Each path below is one point turned by a fixed rotation once a step. After each direction that follows a path, write how fast that rotation turns it, in degrees each step (0 if it stays still).
Each turn is a multiple of 5 degrees from 10 to 175, or 0.
Each row of a path follows its step; steps can be skipped.

step 0: [-11  -4  -3   8  -4   7   5 -15  -2  18 -16  -8  11   4  11  -1 -11   6
   0  -1   5   3  25  -2  -9  35  10  23 -23   0  11   7  13   3  -3   4
  17  11  -2  24   5   8  -4   6  -5   5  -5  -6   2   0 -21  -3  -3]
step 1: [ 11 -11   4 -18  -8  24  -9  -5   3   8  -2   0 -22  11 -12  -7   7  -7
  -8  -2  13 -17   2  21  -6  21   0   8 -13  -4 -14   9  11 -33   1  -3
  12   6   0  11  -5   2   6   6  -9   4   7  16 -14   6  -2  16   2]
step 2: [ 11  12   4 -24   8   3  10   6  12  11  18 -15   1  -2 -23  -1   6 -14
  -7  -9  -6 -29  -8   1   5  14  -5  -6  10   7  -9  10  10   3 -12  10
  12  -4 -15  -3  14   3  15  -2  -2  23   6 -20   3 -11 -15   1   4]
step 3: [ 15  -9  -1 -12 -12 -11  -1 -11   0   5 -23 -18  20   1   4  10  11  -9
  15   1  18 -19  -4   3   1   3   3   0  -2   9   4  22 -14  19   0 -15
 -16  -9 -12   5   2  -2   1 -16   7  13  -3   3   0 -13 -17  -1  23]
step 4: [ 16  -4  13  -5   5  -4  -4   7   1   3  -9 -11   7   1   8  -9  16 -12
  -1  21  21  -5 -10 -22   1 -17  -8  -3 -10  -8 -20  -3   3  -7  19   6
   7 -15  10  29 -10 -19  -2   5  11   5  -2   2  -7   0  10 -14  20]
step 5: [ 12  26  12  -5 -21   0   2  25   3  16   6 -21   0   3   5  -7  -5   3
   1  -5  -2   3   6 -14 -20   1 -14  -5   1   9   2  -8   0  12  -4   6
  13  -1   6   7 -13 -20 -16 -10  14   2  -3  -5 -16   0  -6 -21 -22]
step 6: [ 27   3  22   4  -8  14 -11  -8  -1  -8  15 -11  19  18   7 -15   3  12
   8  -6  -4   0  28   4 -13   3  11  20 -11   1  14  13  -6  -4  10 -14
  -3  -5   7 -18 -19  -4   1  -1  -1   6  -9  -3   8  -5   7  -9  -8]
step 7: [  3 -20  20   7 -23  14  10 -12 -11 -14   7   2  -4  -2  -4  -3  14 -10
  -3   1 -10 -20   4  -4  -2  -7   2  -8  11  -7  -9 -15   7  -5   4  -8
  23 -20   1  -6 -14   3  18  -7   7  10  -9  -1  11  -3  25  14 -16]
step 8: [  0 -17  11   8  -1  -8  17  13   5   6 -10  -1  -5  -1  -3 -14   3 -12
  -2 -11  -9  -1   8  -7  -5  -6 -12  -2  -1   9  -4 -12  -7  17 -20  -1
  -7  -8 -24  -2   7  22 -18   0   1  29   2   5  25 -12  10  -6 -16]
step 9: [ 13  -9  19  22  -9   2  16   4   1  -3 -16   6   6  -5 -20   5  -4  11
   6  -7  12  19  10 -15   3   4  -1   7   3   0   5  18 -22  -7  10   9
 -16  -4  -2  20  -3   4 -15  -5 -12   9   5  10  19  13   3  17  12]
step 10: [ 20  -2  -2  17  -5  -7   0  -4  -9  19  -4 -11 -14  -1  -3  -5   1   6
  -4 -11  18  10   2  -8  17 -11  -3   7  -6   1 -10  -9  -9  -6   8  29
  32  -3   6  12   4   9   5   8   0 -18  11 -14   9   6  -2  21 -13]
Directions:
[ -1   0  -5   1   1  -4   0   0   4   6   3  -3   0   5   5   3  -2   4
 -10   1  -1  -2  -1  -4  -3   1  -8  -3   1   2   9   0  -2   1  -4  -2
  -1  -3  -2   2   1   1   2  -2   2   2  -1  -3   3  -3  -3   1  -6]
130
[ 0 -3  0 -2  4  9  1 -2  0  4  6  2 -3  2  0 -4  5  4 -2 -5 -3 -3 -1  6
 -3  1  9 -2  3 -1  0  1  4  3  2 -2 -1  2 -2 -1  0 -2  4 -5  4 -1  2  1
  3 -5  1  1 -4]
70
[-5 -5  2 -3  0 -1  2  5 -3  2 -1 -2  2 -2  2 -3 -3  9  2  0  2  2 -3 -3
 -3 -2  1 -5 -5 -4 -2  4  5  0 -1  1 -1  1 -4  9  3  0 -6 -3 -4 -2 -4  4
  2  1  2 -2 -1]
80
[ 4 -5  0 -1 -4  4  3 -4  3  0 -5  0  0 -7 -1 -7 -4 -3 -5 -5  0  1  0  0
  5  4 -1 -1  1 -2  2  0  2 -3  0  6 -6 -1  0  0  7  2  2  4 -3  2 -1  2
 -2 -3 -4  6 -3]
45
[ 6 -2 -4  2  1  0  7  6 -4  4  1 -2  1 -5 -5  2  2  1 -2  3  4  4 -2 -1
 -1 -3 -2  2 -4 -2 -2  1 -2  3 -2  1 -6  5  4 -1 -1  2  4 -3  6 -4  1 -2
  0 -5  1  1  5]
60
[ 0  2 -2  2  5 -3  3 -1  1  1 -2 -3  0  0 -2  3  4  2  3  0  0  0  2 -1
  4  7  0  2 -1  6 -4 -3  3 -4  0 -2  0  6 -2  4  0  9  2 -4 -2  2  3  4
  4  6  1  8 -4]
40

step 0: [  5   2  16  -2  -4  15 -11  -5  15 -12  18  16  -2  -3 -17   6  11  27
   3  -7  -3   0 -10  16 -21  -5   2   0  12  -5  -9 -11  -1  15  11  -6
   5   4  12  -4   4  -9 -16  10   4  10 -34  -2  -3 -21  -3   7   0]
step 1: [ -1  -4  -1   4   7  14  -2   1  -6 -23  -9   5  -5  -4  -6  -3 -10  19
  14  17   4  15   3  -8  -4 -22  -8   7  20  10  -5 -18  21  11   2  16
  -6  -6  -3 -10  13  -7  -4  -5  25  22  -2   1  -5  -6 -21  -4  15]
step 2: [ -9   5  11   7  13  15   1   2   0 -12   7   5   9  10  10   1  12   6
 -19  26  10   5   0  12 -26  -5   9   1  13   8  11  -7   3  14 -13 -11
  -3  19  -5 -18 -20  -8 -16   1  12   3   0   9  -3  -7 -27  10 -10]
step 3: [ -2   2   6  14  -4  -9  -1   6   7  -2 -10  29   2  -3   5   1 -17  15
  14  23  -6  -8  10  15 -19  -4   9  15   9   4 -11  -7 -19  -9   8   8
  -7  27  12 -14   9 -17  -4   8   9  13   8   7   3  11 -14  -4   1]
step 4: [  1   6  12  19  -2   9   8  -5  31   1  -9   7   0 -19  -1   7  -8  -5
   9  -1  11  -8 -10   2   2 -20  16   7  18  -2  17  -8   9  29   2  -3
  -5  26   3 -12   0 -11  -3 -18   9  -8  16   7  -6   6  -4   1  -4]
step 5: [ -1  16  -1   2  31   2   0  21  17 -11  -5  13  -3   2  -8  -7  14  -9
  13 -17   3  -8   1  22 -12 -15  12  10  15  -9  -5 -23 -15   0  19  10
   9  16   0  -5   0  -7  -3   1  -4   3 -10  11 -12 -14  -2   1  -6]
step 6: [ -1  19   1   4  -1  -7  -8 -11  24 -21   2  -9 -19 -10  10   4 -15  10
  15   4 -14   9  -3   6  -7 -31   2  -7   7  -2  -4 -11   0  13 -11  17
  27   6  -5 -12   9 -10  10   5  16  -1 -11   3  -1 -14  -3   2  -1]
step 7: [ 11   4  22   5  22  -4 -15  -5   4   5  -2   8  -3  -2   7 -14  13   8
 -19   5  14   8  -6  -4 -24 -21   6   5  10   7   8 -21   4   5   0  11
   2  11  -1  10  14  -8 -10   7  22 -12  -6 -16  -5 -22  -8  10   9]
step 8: [  4  13  -5   9  -2  -9  -2   1  -5 -24 -15  11   2  -1   5 -13  13   1
   9  29   5  10  14  -3  -2 -22   2  24   0   8  -7  -7 -10   8   0  -2
   7  -1   8   8  -2 -19  12  17  21  -8   2  12  -6   5 -21  15 -13]
step 9: [ 15   5   9  17  -7  19 -20  -9  16   5   4   0  -4  -6  -4   0   9  16
  -1  18  -3 -16 -16   9 -15  -3  12  28   5   3  13   4  -9  13  -6 -27
   8  16  14  -8  12 -17   1   9   8   0  -6  -2   1  -3  -1   9  -8]
step 10: [ 11  -2   5   5  -1  13   2  12   5   0  -4  23   4  -7 -33 -10   8  20
  22  -5  -9   4   5  11   7 -18  -4  22  23   8 -11 -15  -1  11  18   0
  -8   6  20  -4   1  -1   0  -6  23  -3  -2  -1   1  -6  -2   2   2]
Directions:
[ 3  4  0 -8  1  1  5  2  2 -3 -6 -3  2  0  1  2  0  1  2 -7 -1 -3 -3  3
  6  2  0  2  1 -2 -2 -1  0  0 -1 -7  4 -3  6 -4  5 -1 -5 -7  0  0 -2 -2
  0 -4 -4  0  3]
70
[ -1   3  -3  -1  -5  -3   0   3   1  -5   2   2   0   1   3   5   2  -1
   8   0   0   2   4   2   2  -2   0   0  -5   0 -10   1   1  -2   2   1
  -5   2   3   7   4   1  -1   5   0   3   0   7   3  -1  -1   3   4]
145
[-3 -1 -1 -2  1  6  2  0  3  4  3 -1 -4  0 -3  6  3 -3  6 -1 -8  6 -2  0
  0  3  0  2  5  0  0 -6  3 -1  0  1 -1 -2 -7  0 -1  4  4 -1  1  3 -7  2
 -4 -6  4  0  0]
70
[-2  3  6 -1  3 -4 -1 -2 -3 -4  5  2  6 -2 -5  6  3 -3 -3 -2 -1  1  1  5
  6  4  1  2  3 -2  1 -2 -2  0  2  2 -2 -4 -3 -2 -1 -2 -1  7  4 -5  5  1
  5 -3 -2 -4 -3]
135

step 0: [  2 -10  25 -16  24  20  -3  21 -13  20  -3   4  14 -11  -9  -3  -5   4
   4  16  -4   8  -1  -6   8   1  10 -12  -9 -10 -12   6  -2 -10  -6   1
  -4  -2  -7  13  13  -4 -21 -15  27  15  -4  -3  21  -9  -3 -13 -11]
step 1: [  7   9  10  -5  -6 -14 -14 -22  -5  -3   8  12 -15  -9   8  -4   6  15
  13  -4   5  26  -8 -10   1  -4  17  10 -19 -12   6 -18 -15   2 -12   7
 -16  -5 -26  -3  21 -13  -2  -6  -3  19 -16  10  -3  21  -4   5   3]
step 2: [ -2   9   0 -38  -2 -12  -6 -36  18  -1  -6  -2 -19   7  -8 -11   0  -4
   1 -16   5 -37 -14   0   3   0   3  -7   4   0 -15   2  12   4   0  -3
  -8   8 -19  12  -2  11   1  11  -9  -8   6   0  -8   2  13   3  -2]
step 3: [  1 -21  -9 -13   6  -4 -12  -2  16  -8  15 -17   4   4  -9  -4 -22 -19
   2   2   5  -6  -2  -1   2  13  -8   6  -1  21 -19  20 -21  -4  11   9
   0  15  21 -23 -13  -8 -19 -11  -3  12   4 -17  -8  -2  -4  15  -4]
step 4: [-17  18   0   2  -3  -1  -7   7  -4  -8 -15  13   9   8   0  35  14 -10
   5   7   7  13  16  -2  -7   2   3  -6 -24  15   4  12 -19   3 -20 -10
  -6  19  12  -8  -7 -18   2   7  11 -12   2 -22  -7  -1   0 -12  15]
step 5: [  2   3   3 -19 -33   2  26   1 -26  10 -16  11   2 -21  10  -7   1  -6
  -8  -5  12   8  11  -8  -7 -10   0 -21   7 -20  10  -6  20  13   3   5
  -1   8  11 -10 -12   2   0   3  13  13   9  -6 -15  -1  -2 -15  -3]
step 6: [  9   7 -10   4 -16  12  16 -18   5 -20  -7   0  20   2  28 -28  -6   4
   6  31  -8   1 -21   2  12   3  -3   5   0   0   5  10   7   2 -17  10
  -2 -14  15  -1  -1  17 -12   6  -7   6  -5  20   0   8  -1   3  -4]
step 7: [-10   6   8  37   0  -9   0  -2  18   5  -4  12  -1  19 -14   6   3   5
 -15  17  -5  -9 -23   9  24  -5   4   6   2   7 -24 -11   5  16   8  -1
   3  -7   1  -1  12   3  -3   2  -3  10  12  -2 -21 -20  10  -1  15]
step 8: [ -5 -29   2   0  17 -10 -11  10  14   8 -12  28  -1 -15 -17   0   8 -12
   7  13  -1   1  -1   5   0  -2  10  -7  15  -9   4   7   7 -30   9  -8
 -15 -14   5  -4   1   1  24  -1  17  13   2 -14   9 -18  -7   7  -2]
step 9: [  6 -20  10 -10 -16  10   4  -3  -2 -22 -12  -6  -7  10   2  11   4   4
 -10   2 -13   7   9   6   6  -8  18   4  -3 -18  21   1 -17  -1   7  -3
 -21  11  -6  23   5 -26  -1 -16   8   3 -21  10  16   4 -12  18  -1]
step 10: [  4   9  23 -20   6 -14   3 -10 -12  20 -14 -13  11   1   9   5 -10  -7
 -23   3   3 -19   6  -4 -13  -7   0   2   2  -8 -14 -13  -9  -8 -19   3
   4   3 -22  27  13   3 -27  13 -14  14   0   5   5   3   2   2   8]
Directions:
[ 6 -6 -9 -2 -2  4  0  2 -2 -3 -4 -2  0 -1  0 -1  1 -4  5  3  1 -2 -3 -3
  0  1 -1 -4  2 -3 -7  1 -1  4  7 -4 -2  0 -2  5 -8  2  0 -2  3 -3 -3  5
  1  2  1  0 -1]
115
[ 4  6 -1 -5 -4  2 -6  2 -4 -6  3  0  1 -4 -2  6 -1 -2  1  0  4 -3 -1 -1
  1  1 -1 -3  3  1  2  4  3  1  1  0  2  4  1 -8  0 -2 -6  5 -8 -3 -1 -3
 -3  3  0 -3  1]
40
[ 1  1  1  0  2 -3 -3  1  6  0 -1  0  4 -4  1  3  2 -3 -4 -7  1 -3 -4 -4
 -3 -8  5  1  1 -2  3 -3 -1  3 -3 -3  3 -4 -2 -2 -8  1  1  1  3  1 -1  2
 -2 -2  6 -3  7]
125
[ 2  1  4  1  1  0 -1  0  3  0 -3  0 -1 -2 -1  4  4 -1 -4  5  2  0 13 -5
  4  1 -1 -2 -3 -1  1  2  1 -1  1  4 -1 -4 -4 -6 -3 -2  1 -7  5 -3 -6  0
  1 -1 -1 -4 -5]
85

step 0: [  9 -15 -23   3  -1  -5   2  17   8   1  -3  -2  -2 -13 -10  15   6 -15
 -19 -25 -17  -5 -21  -6  -2  -6   9   3  19  -1   6   5 -11   2  -1  10
   5  -4  -1 -17  -8  12  11  -9  13 -12 -11 -24  14   8  -9  15 -17]
step 1: [  4 -30   6  14   4   6 -13  -2   1  -7  -2  -4 -12   4 -11   1  -3 -28
  -9  -2 -13 -20 -19 -19  -5 -25   2  -4  17   3  -9  -6  -3 -10   3   2
  10 -14   4 -13  11   5  10   6 -13 -12 -13   8  -8  -9   6 -23   2]
step 2: [ -9 -13   1   1  -9 -13  -3   0   3 -24   5  18  -6  11  -2   6  -1   3
  -8 -10 -13  11 -25 -16   2 -11  18   8   3   4  -1  -5 -28 -17  -1  16
 -15   3  -8   5  -1   4  25 -19  -1   7 -19   9  -2   8  -6   0 -19]
step 3: [  3 -19   0   5 -10  -4  -7  -4  -4  -8  12   6 -24 -14 -18  22   3  -5
 -15   3   7   1 -24   2 -18 -16 -11  25  26   7  -7  -5  16  -6  12  22
  -5  -6   5   2  -2  -3   3   0  19  -6  -5   3  -3   1   8   5  -9]
step 4: [  6 -18   5   4  -5 -12  16  10  10  14   5  -7 -26  -5 -18  17   7 -15
  -3 -15  -2  -3 -18 -16   3  -4  30  17  -3  -5 -17  11  -5   8 -16  -5
  -2 -18   4  -5   4  -9  17  -9  -5   2 -15   7  -9   9  -3   2  -1]
step 5: [-16 -20 -10   1  -7   2   0 -11   2  -5  -9   5   1  -9 -10  -7   5  -6
 -20 -17 -14   4  -2 -25 -11 -22  -3  14  -3  12  -2   3  19  -5  13   8
   5 -10  -6   3   8  -5  34   6   6 -11 -15  11  -8   1 -22   8  -3]
step 6: [ 17  -9 -10  -6  -4  -6   6 -14   6 -12  25  -2  -2   2 -14  11  15  -7
  -5  -5  16   8 -25 -16  -6  -6  22  -6  24   9   8  -9  -9  13   6  10
   4 -16 -17   3   4  -1  17  11 -13 -13  -9  -4  -8   1  -5   8 -20]
step 7: [ 13 -33  -5  10  -1  -2  -9  13   0 -11   5  -5 -15  -5 -17  27  -8  -4
  -2  -4 -14  -5  -1 -13 -14  -7  -1 -13  -3   3 -11   6  -4  -5  13  10
  -6 -25 -20  21   5 -14  16 -17   4 -13  -6  -3   9   0  -4   3   8]
step 8: [ -1  -5   4   7   2 -13  -7  -6   7   2  26  -9  -8  -4 -22  -7  11 -14
  -7   4 -17  15 -21 -26  -6 -15  21   6   2 -14 -17   2   9  -2  20   0
  -8   1  -9  -2 -22   9  17 -10  -3   1   5  14   7  -8 -11  -6  -8]
step 9: [ -2  -7 -13  -8   3   8   5 -11  14  -3  23  11 -14 -11  -7  12 -12  -2
 -17   3   6  -9 -21 -24 -13   0  -6  13  -9 -11  18   1  -3   7   3  13
 -24  -7  -3  -2   2 -16  16  -8   3 -24 -20   9  -3  -3 -11  -8   4]
step 10: [  7   0 -18  -3  15   7   5   2   1 -23  13   3 -29 -10  -3  17  20 -13
 -12   4  -5 -10  11 -17 -11 -16  19   4  16   4 -13  12   9  17   0   9
  -7 -12   6   9  -1  11  16 -13  -7   4   3   7   3  12 -14   7  -7]
Directions:
[  1  -8  -4  -4  -5   5   2   5  -1   3  -1   3   3  -1   1   1  -4   2
  -3   1  -4   1  -2   4   0   1  -1   3 -10   5   3   5  -7   0  -1   3
  -5   3   0   2   0  -2  -1   2   1  -3   1  -4   3  -1  -5   1   1]
160
[-3  1  1 -2 -7 -5 -1 -1 -2 -1 -2 -1 -3  2 -3  8  3  1  3  0  0  1 -1  6
  1 -2 -2  5 -3  0  1  1  3 -2 -5 -1  7  5  4  6  3 -2  4  6 -3  4 -3  0
 -8  0 -1  1 -1]
40
[ 1  0  1  4 -2 -1 -1 -4  0 10 -2 -3  3 -5 -7  1 -5 -4 -1 -2 -5 -1 -2  1
 -4 -1  3 -2 -2 -4  0  7  5 -4 -5 -8  2  3 -1 -2 -3  2 -2 -4  2 -1  1 -2
  0  1  0 -2 -1]
95
[ 0  0 -4 -1 -3  0 -2 -1 -1 -4 -4 -1  7  2  0  0  2 -5  1 -3 -3 -4 -1  0
  2  0  1 -8  4  4  1  2 -4  1  5 -3  9 -2 -6  3  5  4  1  3 -2 -4 -1 -6
 -1 -1 -1 -1  0]
65

step 0: [ -4 -13   2  17 -22   5   7  10 -14   4  10 -13   3 -17  -7  -1  -6   2
  -4  17  -1  20  21 -10  -4  21  -7   3   1  -4   0  26  21  14 -22   7
  15  -2   8   7   1  -5 -15  13   2  -4   2  30  -5  19  12   6   4]
step 1: [  2   3   3   6 -17  22   4   7 -24  11  -8   5  13 -21  -7  16  -6   0
  -4   2  27  -5   3   1  -8  32 -14  -4  -3  10  -5  15   3   0 -33  -7
   6  -5  -4   6   6   5 -28  16   2  -6   9   8  -9  -1   9  10  -6]
step 2: [ 16  21 -15  -1 -16  27  17 -14 -15 -21   2  10  11 -27  -4  17  -5 -16
  -7  -9  21   7  -6  -1  -4  30   8 -16  -4   4   5  22  14   8  -8  -2
  -2  -1   5  -3   9   8  -9  -4   4   7   0  -7  -7   0 -10  10   7]
step 3: [  8   3  -2  -5 -15  22  12  -6 -17  -5   6  10  11 -20  -3   1   1 -10
 -18   7   7  20   9  -5   2   0  18  -4 -14 -17 -19  25  27  -4  -4   7
 -13  -1  26 -14  22   9  -2  -4  12 -11  -3   3   8   4  -7  -9  -3]
step 4: [ -4   7  17  -9  -9   7  -2 -13 -21   7   3  13 -12  -5  -5  -1  17   5
  -5   9  31  17 -14 -11   2   4   7  13   2   2 -17  12  15  -9 -15 -11
  -1   3  25 -24   9  16 -13  -4  20 -25   0  11  -8   2   4  -9  -5]
step 5: [ -9  21   4  -2 -19 -11  10   7  -7  -7  -1   3  -3  -3 -17   4   7  -3
   3   7  24  22 -13 -15  21   5   3   7  22  15  -2  12  19  20   2  -4
   9   3  12 -13   4  10 -14  -5  17  -5  -6  12 -31   9 -15   8   4]
step 6: [ -4 -11  -5  -8 -20  -7  16  27 -16   9 -19   9  18  -1 -21   6   2  -5
  -8   0  -2  21   3  -4  12   9  13  -6   7  -2 -10   9  11  27  -5 -10
  -3   4   6 -13  18  -2 -15  17   1   4  -5  20 -22  18  -7  -8   6]
step 7: [ 15  -7 -16 -11 -14  15   6  -5 -12   5 -20  20  11  -3  -8   3  22   8
   3   1  15  14  11  -1  -4  18   5  -4  10   2  -6  -5  -3   6 -19 -14
  14   1   4 -15  19   7 -12  22   7  15  -1  18 -15   5  24 -12  20]
step 8: [ 21  10 -14 -21 -13  12  17 -15   3  -9 -12   2  12 -25   3   5  -2  10
   4   8  22  13  18   4   3  -8 -10   3  20   1   0  11  11   4 -20  -2
  13  12  12  -4  20  12   9   6   8  16   7  15 -16  -5   0  15  15]
step 9: [ 13 -11   3 -33 -20  13  24  -2 -14  10   6  -4  15 -19   2 -10  -1   5
  -3   9   5  21   4   2  -9   0  -7  -5   3 -10   3  22  19   5 -22  -7
   4  20   5 -16   2   4  10 -10 -10  -2  15  17  -7   4 -17   2 -12]
step 10: [  0  -2   2 -21 -23  18  16  -8 -19  22  22  21  10   2  -1  -6  15   8
  11  27  10  11   2  -2   4  21  -2 -13   1  14  -3   4  16  -5 -17  10
  11  -5  -6 -16   2   6  -6 -10   3  -7   8   0 -20  -5  -6  -9 -16]
Directions:
[ 2  0 -2 -4  0  4  0 -3 -3 -2 -4  2  3  4 -5 -3  0 -6 -1 -2 -2 -2 -1  2
  1  0  9 -4  0  6  4  3 -2 -2  4  3 -2 -5 -2  2  5 -2  3  9  0 -1  2 -2
  1 -2  2 -1  4]
80
[11  0  1  0 -3  4  2  1  3 -3 -2 -2 -1 -5  2 -4  0  2 -1  0  4 -3  7  0
 -2  3  4  2 -4 -6  1 -2 -2 -3  0 -5 -2  1 -6  5  0  1 -1  4 -4  2 -3 -1
 -5 -1 -1  4 -3]
55
[-1 -1  6  2  3  0 -3 -2 -8 -4  3  2  0 -4  2  1 -2  0 -1 -2 -3  2  4  4
  0  3  1 -4 -2 -1  0  2  2 -6 -1  0  2  0  2  5 -4  0 -5 -1  6  1  6 -8
 -2 -2 -8 -3 -1]
40
[ 1 -3 -5  0 -1 -1 -2  3 -3  1  1  0  0 -4 -4 -2  0 -1 -7  4 -3  1  0 -3
 -5  0  3  4  3 -8  2  2  1  8  3  1 -1 -5  2  0 -1  0  6 -2 -5  1  5 -3
  0  4 -8  0  2]
115
[-4  1 -1  4  3  3  2 -8  2 -5 -2  1  1  3  1 -2  3  4  4  0 -2  5  4 -1
 -4 -6 -2  4 -2 -6  2  2  0 -4 -5 -5 -6 -3  5  0  3 -2  3  1  0 -3  1  1
 -1 -1 -1  1  7]
80
